Small tables with named rows and columns. After each table, cells are looked up by row and column.

fugul =
columns: siz, vok, milep
mapofu: [86.99, 43.44, 54.82]
mov: [84.76, 41.69, 48.24]
niv: [59.30, 53.93, 89.54]
kure: [83.43, 40.87, 45.36]
kos: [24.06, 52.14, 57.34]
zek: [36.50, 64.31, 82.20]
mit: [49.43, 62.61, 89.01]

What is the siz of mapofu in fugul?
86.99
What is the vok of mov in fugul?
41.69
What is the vok of kure in fugul?
40.87
What is the milep of zek in fugul?
82.20
What is the siz of kure in fugul?
83.43
What is the vok of mit in fugul?
62.61
What is the vok of zek in fugul?
64.31
What is the milep of kos in fugul?
57.34
What is the vok of mapofu in fugul?
43.44
What is the vok of niv in fugul?
53.93
What is the siz of mov in fugul?
84.76
What is the milep of mit in fugul?
89.01
What is the siz of zek in fugul?
36.50
What is the milep of kure in fugul?
45.36
What is the milep of mov in fugul?
48.24
What is the siz of niv in fugul?
59.30
What is the siz of mit in fugul?
49.43
What is the milep of mapofu in fugul?
54.82

vuni:
columns: tige, sog, lut, sobe, fole, vus, sel, leleve, mak, sus
pivimer: [5419, 1014, -5391, 1976, -2777, 9331, -9210, 2663, 5264, -900]
mited: [-5611, 1877, -314, -709, 4233, -6685, 8363, -593, -2865, 1829]
pizibu: [-5427, 1569, 174, -565, 8689, -1937, 6868, 2817, -1336, 5273]
segen: [2950, -2305, -5766, 1534, -4623, 6855, -6970, 5893, 6790, -3225]
luza: [-6665, 3083, -6312, -957, 7439, 2730, -467, 6047, 6950, 5080]
sevab: [4717, -4858, -5243, 1380, -3254, 7630, -5902, 3674, 5907, 380]
fuz: [-5888, 4287, 404, -1507, 5583, -6881, 8532, -1236, -1943, 1071]
lebe: [3447, 3407, 7066, -4040, -2571, -2166, 298, -6981, -7553, -3285]
kudir: [3142, -4732, -8024, -339, -1542, 6392, -8442, 5814, 5598, 1086]
pab: [-3951, 2194, -6344, -2771, 8186, 2252, -698, 7999, 5842, 5683]
vafu: [-3992, -6168, -5951, -1002, 4687, 7928, -5404, 3963, 9139, 1723]
sur: [5621, -237, 6441, -5724, 1655, -6213, 1255, -8244, -8162, -8690]
muze: [941, 42, -4914, 1474, -726, 7587, -4458, 6853, 9443, 5562]

segen, vus => 6855
pizibu, sog => 1569
pab, vus => 2252
lebe, sobe => -4040
luza, sel => -467
pab, sog => 2194
mited, sobe => -709
vafu, tige => -3992
sevab, lut => -5243
kudir, vus => 6392
sevab, fole => -3254
vafu, vus => 7928
luza, sus => 5080
lebe, mak => -7553
mited, leleve => -593
Which row has the largest vus? pivimer

movolak
      kotata      kap
kab   47.121  -33.150
vof  -84.919   59.670
miv   -4.198   -0.679

kap of miv = -0.679
kotata of vof = -84.919
kotata of miv = -4.198
kap of vof = 59.670
kap of kab = -33.150
kotata of kab = 47.121

melumog =
	nosa	gav	sube	lut	sen	labibo	ruru
lupu	82.093	37.990	65.107	42.196	43.143	67.844	69.139
mumifer	64.849	70.739	38.060	79.070	75.839	75.464	54.686
vidube	53.924	19.195	80.682	49.040	28.040	61.420	63.692
suke	51.379	32.064	80.275	24.539	27.385	32.642	59.132
kabipi	56.195	17.366	77.552	52.731	23.539	49.600	59.259
teg	73.554	21.148	80.047	40.923	29.821	45.971	60.010
lonu	48.699	34.589	56.286	20.725	19.364	25.473	48.262
tav	63.391	77.297	29.627	77.671	75.128	79.955	50.331
posuguz	83.405	51.273	53.841	76.012	81.843	75.002	67.754
fir	63.244	15.373	78.656	50.887	27.847	47.191	67.587
gov	69.966	20.322	78.733	29.202	26.458	36.473	47.694
zogipa	72.407	28.114	78.358	25.357	21.717	20.738	53.179
gad	71.020	52.415	48.928	61.701	73.976	75.316	58.017

What is the nosa of posuguz in melumog?
83.405
What is the labibo of lupu in melumog?
67.844
What is the labibo of fir in melumog?
47.191
What is the lut of gov in melumog?
29.202
What is the lut of mumifer in melumog?
79.070
What is the lut of lupu in melumog?
42.196
What is the sube of zogipa in melumog?
78.358
What is the gav of tav in melumog?
77.297
What is the ruru of vidube in melumog?
63.692
What is the lut of kabipi in melumog?
52.731

gez:
columns: gan, fod, teb, mubule, bok, kove, rabenub, pesevos, muderoz, kulesu
dagik: [7, -10, -575, 91, 33, -712, -326, -555, -4, 341]
lorokit: [138, -146, -197, -58, 176, -421, -408, -370, -236, -358]
met: [-616, 259, -645, 1, 274, -560, 118, -287, 141, 173]
vurik: [366, -61, -470, 26, 35, -804, -523, -643, -43, 212]
zek: [93, -206, -272, 45, 65, -424, -414, -416, -251, -142]
gupumu: [49, 86, -690, 87, 31, -870, -314, -638, 111, 525]
funutiz: [201, -195, -138, -67, 176, -379, -452, -357, -292, -454]
biv: [143, -145, -197, -58, 178, -424, -408, -371, -239, -357]
fiz: [265, -350, -97, 27, 46, -310, -547, -394, -402, -378]
mino: [-284, 79, -619, 90, 102, -630, -126, -443, 44, 322]
nis: [-284, 81, -617, 89, 98, -632, -128, -449, 41, 321]
deso: [-614, 229, -546, -41, 320, -465, 119, -222, 76, -28]

muderoz of nis = 41
fod of vurik = -61
muderoz of dagik = -4
teb of met = -645
gan of gupumu = 49
mubule of funutiz = -67
kove of gupumu = -870
kulesu of mino = 322
fod of deso = 229

Table fomuti
|  | kap | deg | koga | pugi | gunoza | gup | pas | mutotam | rumere |
|---|---|---|---|---|---|---|---|---|---|
| gimi | 5.75 | 6.15 | 6.36 | 2.08 | 4.67 | 7.01 | 8.62 | 3.88 | 3.05 |
| roge | 2.91 | 3.44 | 4.91 | 6.05 | 7.58 | 4.28 | 7.67 | 3.08 | 6.68 |
| gokados | 2.99 | 3.42 | 4.82 | 6.77 | 8.05 | 4.16 | 7.43 | 3.62 | 7.28 |
| vav | 5.89 | 6.30 | 6.46 | 1.79 | 4.63 | 7.22 | 8.89 | 3.89 | 2.85 |
| sitinog | 2.88 | 3.38 | 4.88 | 6.17 | 7.75 | 4.21 | 7.72 | 3.17 | 6.81 |

kap of sitinog: 2.88
gup of gimi: 7.01
deg of vav: 6.30
pas of gokados: 7.43
gunoza of sitinog: 7.75
gunoza of vav: 4.63
mutotam of roge: 3.08
rumere of gokados: 7.28
mutotam of sitinog: 3.17
pugi of sitinog: 6.17
deg of sitinog: 3.38
Row with the largest deg: vav

raf
         pemu  vigoso   bop  denam  nupilug   tek
rakotiz  -3.1    -1.4  -3.0    7.4     -3.6  -3.5
bir      -2.7    -2.6  -3.0    7.7     -3.7  -4.3
san      -4.4    -1.5  -4.8    7.1     -4.3  -6.2
mugige   -3.5    -1.6  -5.1    6.5     -4.4  -6.7
suno     -2.7    -2.6  -3.0    7.7     -3.8  -4.3
sib      -3.5    -1.5  -5.1    6.6     -4.5  -6.7
petivos  -3.6    -1.4  -4.8    7.1     -4.3  -6.2
gikono   -2.8    -1.6  -2.8    7.1     -3.7  -3.1
ruvek    -2.7    -1.7  -2.8    7.2     -3.7  -3.1
mazeta   -4.4    -1.6  -4.9    7.1     -4.3  -6.2
zete     -2.8    -2.2  -2.8    7.5     -3.7  -3.7
monu     -3.5    -1.6  -5.1    6.6     -4.5  -6.7

petivos, vigoso => -1.4
rakotiz, denam => 7.4
mazeta, vigoso => -1.6
suno, tek => -4.3
zete, pemu => -2.8
mugige, bop => -5.1
sib, nupilug => -4.5
bir, nupilug => -3.7
bir, pemu => -2.7
rakotiz, tek => -3.5
gikono, pemu => -2.8
mugige, vigoso => -1.6
monu, vigoso => -1.6
monu, bop => -5.1
petivos, tek => -6.2

vagadur =
cols = dideged, kof, fif, dizukug, moki, ziso, vekomos, pumar
sut: [-0.480, -0.150, 0.423, -0.046, 0.286, -0.271, 0.540, -0.424]
dege: [-0.522, 0.252, -0.500, -0.461, 0.332, 0.489, -0.436, 0.363]
bivul: [-0.185, 0.232, -0.485, -0.527, 0.328, 0.411, -0.051, -0.342]
kizu: [-0.415, -0.483, -0.014, 0.298, -0.353, -0.276, 0.343, -0.098]
sel: [-0.561, -0.235, 0.257, -0.493, 0.298, 0.210, -0.125, 0.431]
zavano: [0.342, -0.308, 0.540, 0.284, 0.115, -0.023, 0.076, 0.045]
vigovoz: [-0.429, 0.589, -0.094, -0.376, -0.182, -0.261, -0.333, 0.146]
gabulag: [0.278, -0.493, -0.135, -0.446, -0.229, 0.119, -0.568, -0.147]
perumob: [0.623, -0.443, -0.186, -0.133, 0.601, -0.332, 0.339, 0.109]
nava: [-0.341, -0.065, -0.525, 0.255, -0.529, -0.331, 0.071, -0.122]
molik: [0.554, -0.392, 0.139, -0.466, -0.407, 0.115, -0.180, -0.079]
bobipel: [-0.318, 0.265, -0.289, 0.453, -0.079, -0.429, -0.360, 0.029]
vol: [0.195, 0.378, -0.008, 0.553, 0.135, 0.429, -0.275, 0.272]

What is the ziso of gabulag in vagadur?
0.119
What is the pumar of molik in vagadur?
-0.079
What is the dideged of vigovoz in vagadur?
-0.429
What is the vekomos of bobipel in vagadur?
-0.360
What is the vekomos of gabulag in vagadur?
-0.568
What is the dideged of bivul in vagadur?
-0.185
What is the pumar of bivul in vagadur?
-0.342
What is the kof of vol in vagadur?
0.378
What is the vekomos of nava in vagadur?
0.071
What is the fif of sel in vagadur?
0.257
What is the kof of sut in vagadur?
-0.150
What is the pumar of vol in vagadur?
0.272
What is the moki of molik in vagadur?
-0.407
What is the ziso of kizu in vagadur?
-0.276
What is the moki of gabulag in vagadur?
-0.229
What is the ziso of sut in vagadur?
-0.271
What is the pumar of bobipel in vagadur?
0.029
What is the dideged of dege in vagadur?
-0.522

